In the rows, 128 means zero.
Each row of M is roughly a mix of the hidden directions of one of 4 groups; some rows fit no group.
M, 154 rows:
[[107 198 138 115 103 128 128 125 119 164 151]
 [ 76 111  96 122 107  86 122 129 147 162 112]
 [118  60 112 147 173 118 118 104 133 126 120]
 [141 125  86 110 152 134 132  90 111 187 125]
 [104 115 117  81 125 149 150  95 125 180 112]
 [148 131 125 135 102 144  74 152  89 115  88]
 [156 118 108 137 119  85 151 136 142  82  84]
 [107 184 132 119 140 115  82 159 121 120 159]
 [ 97  91 146 105 125  83  89 129 116 107  98]
 [ 78 132  70 122 148 112 133 130 133 117 164]
 [ 94 131 152 157 114 141  79 122 118 163 165]
 [172 151 140  88 181 129 130 144 148 109 139]
 [181 136 155 106  85 127 129 105 114 153  98]
 [127 112 143 125  77 146 121 165  76 128 102]
 [115 120  93 152 115 152 171  91 118 166 103]
 [111  95 154 105 129 132 103  97 137 190 126]
 [100 166 137 118 134 138  81  83 135 164 124]
 [119 121 122 121  61 119 147 104 124 134  79]
 [138 105 109 141 142 158 126 179 130 101 178]
 [107  97 120  99 127 110 188 154  95 132 136]
 [173 111 116 148 104 158  85 139 119 118  87]
 [165 123 160 122  87 128 114 141 109 109  74]
 [127 121  79 106 163 121 131  93 114 170 154]
 [144  72 122 133 121 158 164 137 132 149  83]
 [134  85 147 130  83 164 139 128  85 129 105]
 [119 181 129 139 125 142  78 128 158 160 151]
 [165 104  97 174 144 122  84 125 100 129 134]
 [106 106 152 161 134 118 174 152 169 119  98]
 [164 135  97  99  96 147 103 163  97 154 136]
 [120 126 171 137 109 111 181 165 150 154 138]
 [ 94 151 173 155 175 117 113 127 159 115 125]
 [125  75 143 140 126 160 173 136 107  96 109]
 [ 50 119 111 117 148 139 111 119 135 151 130]
 [117  86 135 110  89 139 177 116  88 140 125]
 [126 186 123 121 148 106  75 148 130 123 149]
 [120 144  89 106 123 117 131 115 144  69  87]
 [139 149 151 119 166 129 148 119 174 152 175]
 [144  99 130 182 145 137  91 160 127 124 164]
 [176 101  97 165 128 123  92 119 112 159 144]
 [139 155 158 119 166 137 150 117 171 157 167]
 [146 121 124 147 139 180 110 167 136 111 177]
 [ 68 139 103 122 104 118 148  96  99 103 114]
 [159 124 141 187 140 148 104 117 164 157 133]
 [ 79 134 171 119 117 143 155 144 136  92  96]
 [ 73 122 103 148 177 135 127 142 127 107 159]
 [167 129  84 103 102 163 108 151 118 146 156]
 [140  92 110 100 118 110 172 110 147 110  81]
 [ 61 130 126 133 117 125 143 117 104  80 110]
 [117 113 136 160 118 110  97 120 103 194 110]
 [174 139 167 132 159 142 113 149 146 146 171]
 [148 139 167 126 169 139 132 139 160 146 181]
 [109 149 137 101 133 156  80 122  78 130 158]
 [112 143 178 150  82 127 132 140 128  79 127]
 [181 153 161  99 103 122 117 132  91 111 146]
 [101 101 111 146 163 180  91 121 147 120 144]
 [105 107 100 169 151 138 121 103 111 158 176]
 [178 157 147  89 104 126 141 124 150 153  94]
 [107 115 129  89 117  89 171 152  86 134 140]
 [ 58 103 124 123 134 124 147 154 102 139 156]
 [103 138 120 142 182 100 148 115 181 118 128]
 [187 128 165 104 154 127 115 144 145 144 160]
 [106 163 129 122  94  90  78 155 120 109 137]
 [108 133 122 120 168 117 166 102 172 138 170]
 [ 60 135 123 138 113 127 145 110 103  87 116]
 [ 95 128  93 150 159 113 141  93 154 173 122]
 [157 113  90 104  74 123 148 146  95 141 123]
 [123 179 106 116 129 107 101 128 137 109 186]
 [101 108 118  89 119  91 158 172  99 116 141]
 [165 131 152 160 139 175  82 116 142 134 147]
 [118 127  84 102 144 140 164 149 161 146 172]
 [104 133 131 107  99 136 158 132 145 129  57]
 [142 114 110 140 140 150 164  94 122 187 102]
 [155 117 106 119 123  93 160 123 153  85  84]
 [161 150 133 116  83 143  88 157  94 139 147]
 [140  85 158 143 124 148 144 138 118 150  67]
 [107  92 175 158 110 145 151 145 122 118  86]
 [114  87 114 141 161 180  97 117 139  97 131]
 [124 163 143 116 120 106  63  96 142 134 105]
 [160  91 159 162 130  77  97 133 127 135 127]
 [103 157 112  88 101 118 167 129 106  89 105]
 [132 134 136 104  71 122 152 157  93 147 161]
 [143  99 137 123  73 160 123 138  77 130 112]
 [ 77 123  82 161 117 135 146 137 166 144 125]
 [ 87 149 134 103 151  98 166 117 134 142 174]
 [159 124 130 128 150 149 164 155 131  65 143]
 [144 100 131 113  71 155 138 140  78 141 123]
 [149  77 137 108 155 153 171 111 128 153 107]
 [169  98 119 120 114 166 138 164 131 172 107]
 [157 160 174 138 164 134 126 118 143 128 177]
 [175 148 154  92 160 129 129 132 150 155 164]
 [160 146 138 135 137 187  87 127 133 122 164]
 [178 141 158  97 105 122 130 139 141 124  76]
 [100  98 111 182 146 149 113 107  87 139 127]
 [ 90 155 146 107 125 145  91 140  81 121 161]
 [101 115 112 200 115 112 128  98 141 112 116]
 [103 149 109  81 116 115 141 141 137  67 127]
 [146 139 155 122 174 135 134 137 164 149 181]
 [129 115 150 125 150  98  64  92 115 151 138]
 [160  89 140 133 157 173 169 107 140 145 133]
 [ 83 168 125 148 103 128  83 118 132 131 163]
 [115 170 100 106 137 106 131 140 148 127 190]
 [151 130 142  78 132 137 137 150 152  71 150]
 [154 140 166 122 177 137  98 144 147 114 168]
 [175 141 144 121 156 140 127 126 154 179 163]
 [142 121 133 180 127 106 104 129 103 183 106]
 [143 135 145  75 109  97 159 140  81 136 138]
 [173 187 135  97  93 117 140 133 121 120 123]
 [149 176 129 131  87 108 177 130 120 109 108]
 [139 136 148  69 153 169 137 147 127 123 164]
 [115 113 124 117  63 112 147  95 114 126  89]
 [109 127 100 115 168 113 172 114 172 137 157]
 [142 128 112 119 128 128 164 123 163  57 125]
 [ 94 127 156 151 124 146  81 118 121 165 167]
 [119 102 139 160 113 113 100 113 111 193 109]
 [138 153 155  91 154 149 105 138 154 105 177]
 [ 69 141 165 113 127 140 159 122 120  93 105]
 [ 83 119  82 154 105 123 146 118 147 127  85]
 [154 108  77 105 108 132 173 142 145 152 147]
 [174 168 145  98  96 114 161 120  99 122 121]
 [106 160 140 106 135 145  75 130  84 125 158]
 [102 159 118  92 113 128 165 118 149 129  74]
 [130 175 126 145 154 117  72 156 152 111 128]
 [110 122 150 172 132 127 108 164 130  73 152]
 [ 94 176 141 103 118 158 117  83 117 148 114]
 [ 92 121 154 157 121 148  85 115 121 165 166]
 [128 128 144 152 117  67 151 108 131 171 101]
 [113 155 152 107 108 104  66 109 123 108 105]
 [155 146 109 118 154 127 125 115 140 172 189]
 [145  68 175 158 140 115 104 129 142 125 131]
 [130 145 124  73 127 128 139 134 159  69 141]
 [152 110 120 149 157 169 180  99 151 118 133]
 [ 90 123 116  75 116 101 166 146  98 118 119]
 [196 147 143 139 100 109 157 143 116 106 130]
 [108 105 128 130 121  66 172 124 117 145  98]
 [133 150 120  99  92 120 142 103 109 123  63]
 [112 139 156 133  54 141 147 110 121 148 139]
 [ 90 125  90 135  78 145 161 104 113 140 111]
 [144 138 138  56 123 128 131 146 150  89 140]
 [114 178 128 113 123 126  82 166 110 122 165]
 [101 141  98 109 173 133 147 128 156 159 171]
 [ 96 173 133 132 122 130  72 133 152 158 147]
 [165 115 157 173 141 119 109 158 134  86 148]
 [156 137 126 101 121 101 135 164 137  63 120]
 [157  75 116 142 141 101 143 176 127 111 150]
 [139 152 112 110 144 135 158 145 143  57 140]
 [114 136  95 100 140 170 131 146 106 113  73]
 [124  97 109 114 132 123 200 130 154 155 133]
 [147 189 125 117  90 101 163 128 135 132 106]
 [110  82 160 137  95 158 155 135  96 125 101]
 [168 104 169  74 131 134 116 160 130 128 142]
 [149 124 110 130 145 189 118 155 133 106 173]
 [155 169 129 104 135  99  80  95 130 155 139]
 [115 115  97 155 123 149 168  91 116 171 102]
 [166 115 168 148 106 121 105 105  86 100 108]]
Here is one row of each group, with its name. Which group are the others in?
[175 158 147  86 104 106 147 122  90 125 132] -> V
[ 94 148 124 132 176  93 153 122 174 123 143] -> A
[ 67 127 162 125 116 139 155 128 122  91  99] -> K
[117 133 136 146 115 109 111 150 142  53 148] -> H

[ 96 151 189 146 155 123  93 114 117 115 124] -> A
[ 88 140 149 153 118 141  77 121 124 150 171] -> H
[141 165 128 149 147 132  62 154 145 110 117] -> A
[ 79  92 113 152 157 155  95 141 150 132 145] -> V
[117 119  95 174  97 100 143 107 119 143  83] -> H
[175 111  84 156 136 116  91 122 115 153 149] -> K
[142 144 161  99 160 156 110 148 141 107 179] -> H
[ 99  98  69 120 104 120 127 129 108 130  85] -> K
[ 98 139 140 101 118 108 159  91 115 169  89] -> V
[112 160 148 108 119  98  64  99 121 128 119] -> V
[119 139 152 121  56 111 147  99 118 109 116] -> K
[121 141 102 119 111 156 191 170 134 112 132] -> V
[124 156 122 140 152 126  73  86 130  89 144] -> A
[ 91 139 114  70 110 110 148 147 101  97 119] -> V
